Rotation paths and how fast each direction turns (degrees per step)
Each turn is a multiple of 5 degrees from 10 to 175, or 0.
Each row of a path follows its step; steps can be skipped.
path 1
step 0: [ 10   1   1  23 -21 -12  -3  14  -2  16  -6  -4  33   2  -3  20 -17  -9
 -16   7   3 -10  -3  -4   4   2  -3   4  33 -31 -19  11   7  13 -25  36
  -2   7 -16   4   5  -5   2 -19 -20  15  -8   4 -12  -4 -13 -41]
step 1: [ 12   7   1 -32 -19  15  12   1  -1  -3 -17  22 -22 -15 -18  16 -12   5
  15  29   7  -4  14  32  -9   7 -25  -4  40   1   1  -6  32  -7  12  11
 -25  -6  -1   3   8   8 -11  25   3   2  13   2   3   4   1  -6]
step 2: [ 35  16  -6   2  -6 -10   7   2   6  12   3 -12  -5  18 -30 -15 -32   3
 -19 -12  -1 -16  15   2   5  33   9  24 -26   2   2  -4  -5 -12  -5  -7
 -29 -26  12  25 -18  -4 -11   8  16 -18   6  16   5  -1  -6  14]
step 3: [ -6 -29   1 -27 -22  15   1  35 -14  37   8 -25   5  21   5   7 -16  -9
 -27 -13  -7   0   0 -14  -1 -12 -15  -4   1 -15   5  -5 -23  -1 -29  22
   3   5  13  -5  -8  -9  -9   4  -8  24   4  11   6 -18   5  -7]
step 4: [ 11   5  -6 -34  20  32  10  -2  30 -10 -19  -6  -6  10   3   9   3  -8
   9   5 -32  -2 -28   6  -8 -21   6 -18  44 -11   5  -5  11 -13  -3  -2
 -13 -15   5 -15   9 -19 -11  -4  13 -20   8   6  19  -6  -1   0]
step 5: [  9  16 -22  34   5  -1 -26 -24   7  16   4  -6  17  -6  -3   1   5 -14
  -8 -21  10 -28   4  11  17  11  12  16  17 -12  -3   5  -3  16   7   2
 -19 -35  -6  -2 -20  -2 -20   0  -7 -15  17  12  17 -27 -23 -11]
step 7: [  7  13   5  -3  -3 -12  23  -6  36 -22 -36 -10  -5  14 -37  16 -27  -9
 -11  21 -10  -5  -8   0  -7   7  14   1  19   5   7   4   7 -15   7   4
   2  12  27   8 -12 -28   2   6  25  13  -2 -18   6   2 -12 -10]
step 8: [  3  -6   0   3 -29   8 -28   6   1   8   0  -3 -12  29  -3  -7 -22 -14
  -3 -25  21 -30  16  -9  13   0 -21  16  18  26  10  -1 -17  15   5 -12
 -16   4  22  -5 -13   8 -18  17  -8 -17   3 -14  26  -2  -3 -26]
step 9: [  2   1  14 -13   5  27  17  45   2   9  10  -3   3  13   2  20  -9   6
   0 -25   9  12   1  16 -22  -8  20   8  10   9  -1  -5  -3 -12 -42 -12
   3 -10   2   7  34  -1  -9  -3 -13 -33   9  11  -7  -3 -18  -3]
step 10: [ -4 -15 -29  11   9  14   5  -9  23  -9 -26 -23  20 -10   6  23 -37 -14
  -7 -13   1  12 -18   2   4   9 -10   3  29  -8   9  10   2 -10   6  15
 -14   0 -15   9  -5 -21  12  -5   6  11   7   9 -20 -17 -38  10]
step 11: [ 14  -4   1   1  10  -1 -13 -19 -23   1  15 -12 -23   8 -21  -9 -12 -22
  16  -3  15  10  -5  10  11   4 -33 -10   9  13  17  -1  39   4  -4  -5
 -33  -8   3 -30  -6  10 -21  -1 -17  13   7  13  19 -18 -11 -16]
[  3  -2   1   5  -2   4 -10  -2  -4  -3   4  -2   7   0  -3  -5  -8  -1
   0   1   2   2   4   3   3   0   3  -1  -6  -6   0  -1  -4  -3   4  -5
  -7  -5   9  -1   5   0   4  -8  -8   2  -2  -4   4  -3   5  -5]  125
[ -8  -2   3   3   8  -1  -3   0   5 -10   2  -4   1   0   0   6   1  -1
  -2  -5   7  -2  -3   3  -2   1   2   3   3  11   5  -1  -4   0  -1 -11
   7   1   6  -2   0  -1  -2   1  -1   5   5  -5   0  -4  -5  -4]  25
[ 8  4  4  2  2  4  4  3  8 -3  4  0  1 -3 -3 -1 -1  2  5 12 -4  6 -7  5
 -1  3  4 -3 -5  1  8 -4 -3  3 -2 -4  1  1 -2  3  6 -6 -4  5  1 -7 -1 -1
  1 -3  1  3]  140
[  2   0  -4   1   3  -8   2  -4  -1  -3  -1  -3   4   7   3   4  -2   0
  -1   1   3  -4   0  -2   5   6  12   8  -3 -10  -1   4   4  -3  -6  -2
   1   0  -2  -3   3 -10   5   3   5  -4   2  -3  -1   3   1  -1]  145
[  0   2   2   2  -7   3  -7   0   4  -2   6   5  -3   1   0  -3   2  10
  -2  -1   2  -3  -7 -11   0  -1   5   0   7   0  -2  -4   6  -5   0  -1
  -3  12   1  -3   0  -4  -2  -4   1   0  -1   6   2  -5   5  -5]  90
[  4  -4  10  -3  -2  -5  -9  -6   1   2   0 -10  -8   7  -4   4   2  -3
   1  -1  -7  -6  -2  -2  -3   1  -3  -6  -8   3  -2   2  -4  -1   0   4
   3   7   7  -2   2  -5   0   1  -1  -1  -1   0  -1   3   0   3]  80
path 2
step 0: [-17   9 -21 -15  23 -20   2   6  16 -10   7   0  28   0   6  -2  21   2
   3  -5   0 -25  17  -8 -29   0 -28  25  17  -7   3  -7  13  -6   5  19
   2  13  -7  -3 -27  -9 -13  -4   6  16  -6   1   0 -22  -9  -6]
step 2: [-17 -13  -7  15 -13 -22 -22   2  15 -11  -2  -3   5  17 -18 -10  14 -11
 -11  13  -6 -13  13   3  -6  11  -7  -3   4  11 -19 -15   5 -22  19   2
  42  13   1   0 -22   1 -13 -10  20  -5   0   2  20 -30 -13   7]
step 3: [  2 -19 -10   0   8 -10  24  -3  -9  -2  15  12   4   0 -19 -30  17 -14
   8   3  -6  -6  18  -6  -2   3 -14  21  14   2  -7 -15  -7 -14   3 -28
   4  28 -15  -4 -24 -11 -24  -4   9  12   6  11  -1 -35  -6 -14]
step 4: [-21 -22   8  19  11 -24  15   5 -11   8  13   9  16   9 -16  12   5   4
 -13 -12 -20 -23   1  12  -5  -6 -30  12  11  -9   0  -6 -14 -13  29  -3
  15   6   9  -1 -16  -9 -33  17 -19   1  -5  -8   5 -14  -4  -1]
step 5: [-25 -18  -9  -5 -14 -16  17   2   9 -16  14   3   4   4  -5   7  24 -17
  -6 -15 -19 -18  21  -6 -13 -13  -6 -12  -2   0  -4 -13   4 -18  24 -11
  13 -15   4  -4 -19  25 -18   9  23  20   5   6  18  -8  15 -15]
step 6: [-11 -16   7   3   5 -21  -2   9   4  18   7 -18   4  10   9  -3  30 -18
  -9  17  17  -8   7  -1  -9  -4 -23  19 -16  -4   4 -19  -6 -15  19  -9
 -12  11  13  -9 -38   1 -11   9  14  12  -5  25   1 -26  14   0]
step 7: [ -4 -21  15   7  -8  -7  -3   6  10  14  -3  15 -17  14  -3  -4  15 -13
 -21  -4 -15   6   6   6   2  -4   4  -6  10 -12  -2   7 -26 -25  20 -19
   7   5   0 -20 -24  19 -31  23  -5 -12   0  14 -15 -32  -9  -2]
step 8: [-25 -22  -9   0  -5  -8  -4 -24  15 -14   5  -2 -12  22  -5  -6  31  -9
  14 -16 -19 -11   6  -7  -5  -4  -9   9  -8 -10 -10  -9 -18 -13   3 -16
  26   9   0   8 -31   7 -15   8 -13  -3  -3   7  -4  -5  16  33]
step 9: [-25 -11  -3  -7   6  -8  17 -18  -5  -8  -2   9   7   0   4   3  24 -25
  -6 -11   1  15  -8  -4  -4 -10 -26  10   7  -9   2   5 -10  -3  20 -22
 -20  13  -2  20 -24   8 -22  11   5  18  14   0 -34 -16  19  -2]
step 10: [-10   2  17  10  22 -26  -7  -1  21  -8  -1  11  10   1  12  26  20  -2
  -7 -14  12   5  -2 -10  -8  14 -25 -14   2 -11  -6  -1  -6 -22  19  -3
  12 -13  22   2 -25  23 -18  31  -8  -4  -8   3 -17 -10   2   6]
step 11: [ -9 -16  -4  -8  11  -2 -10 -14  28 -32  -5   4 -21  17   7  -1  29  -7
 -17   8  -3  -4  15 -17  14   5 -11  -7 -11  13   0 -10  -7  -7   5 -12
   3  -2 -17   5 -19  37   3  18   4  24  -9  13 -14 -22  -3  -4]
[  5   4   4  -4   2  -2   4   1   0   1   8   3   2   1   8  -1  -3  -7
  -2   4   3   7  -3   0  -8   4   0   7  -2  -9   3   1  -3   5  -2  -3
  -3   5   5   1  -3  -1  -6  -1  -1   5   2  -3   3   2 -13   0]  120
[  4   0   3  -4   4  -3   2   7   4   2  10  -3  -2   2  -3   4   3  -3
  -1  -3   1   4   7 -12  -3   2   8  -3   4  -4  -7   3   1  -2   2   7
   5   0  -3  -1   0   0   0  -8  -2  -2   0  -6  -4   0   7   1]  140
[  2   6   5  -1   2  -2 -12 -11   0  -5  -4  12   2   0   2   4   0  -5
   5   4  -5   2  -3  -3  -4  -6  -2   3   2  -2  -4   4   5   1   2   1
  -2  -1  -5  -2  -6  -3   3  -3   2  -7  -2  -1  -4  -3   1   2]  40
[-12   5  -2  -1  -2  -5   5  -4   1   3   3   3  -4  -1  -4  -2   1  13
   0  -4   3   0  -7  -3  -2  -2  -2   2   6  -7  -5   0  -6   8   5   1
  -4  -6   1  -3  -3   1   4  -3   5   4   2  -1   2   4  -1   0]  80
[-1 -3  1 -4  6 -1  1 -1 -4 -2 -3  5  3  0  2 -2  2  2 -7  2 -4  5 -5  1
 -1 10 -3 -4  4  5 -6  2  3  2 -1 -3 12  1  1 -2  2 -8  7 -1 -2 11 -5  4
  0  1  2 -4]  35
[ 0 -2 -2  5 -3  3  1 -8 -1  3 -1 -3 -5  3 -7 -9  1 -2  2 -1 -1  6 -6  4
  0  5  6  1  7  3 -2  1 -7 -3 -2 -6  5  7 -2  4 -3 -6 -2 -6 -2 -9  7 -1
 -1  1 -2  6]  70
[  8  -3  -3  -1  -1  -4   3   0  -2  -1   7  -1  10   1  -8  -2  -1   0
  -1   1  -5  -1  -1   7   1  -4  -5  -1  -1  -1  -1  -1   2   4   2   3
   1  -1  -3 -10   2  -4  -8  -8   8  -4  -2   5   9  -4  -1   1]  20
[ 6 -4  1 -1  0  2 -3  2  1  1 -2  3 -2 -3  2 -6 -5  8  2 -2  2 -2 -6  3
 -6 10 -6  2 -1 -4 -3 -6  4 -8 -3  4 -5  2 -2 -6 -4  4 -7 -2 -1 -2  4 -2
 -6  1  8 -8]  110
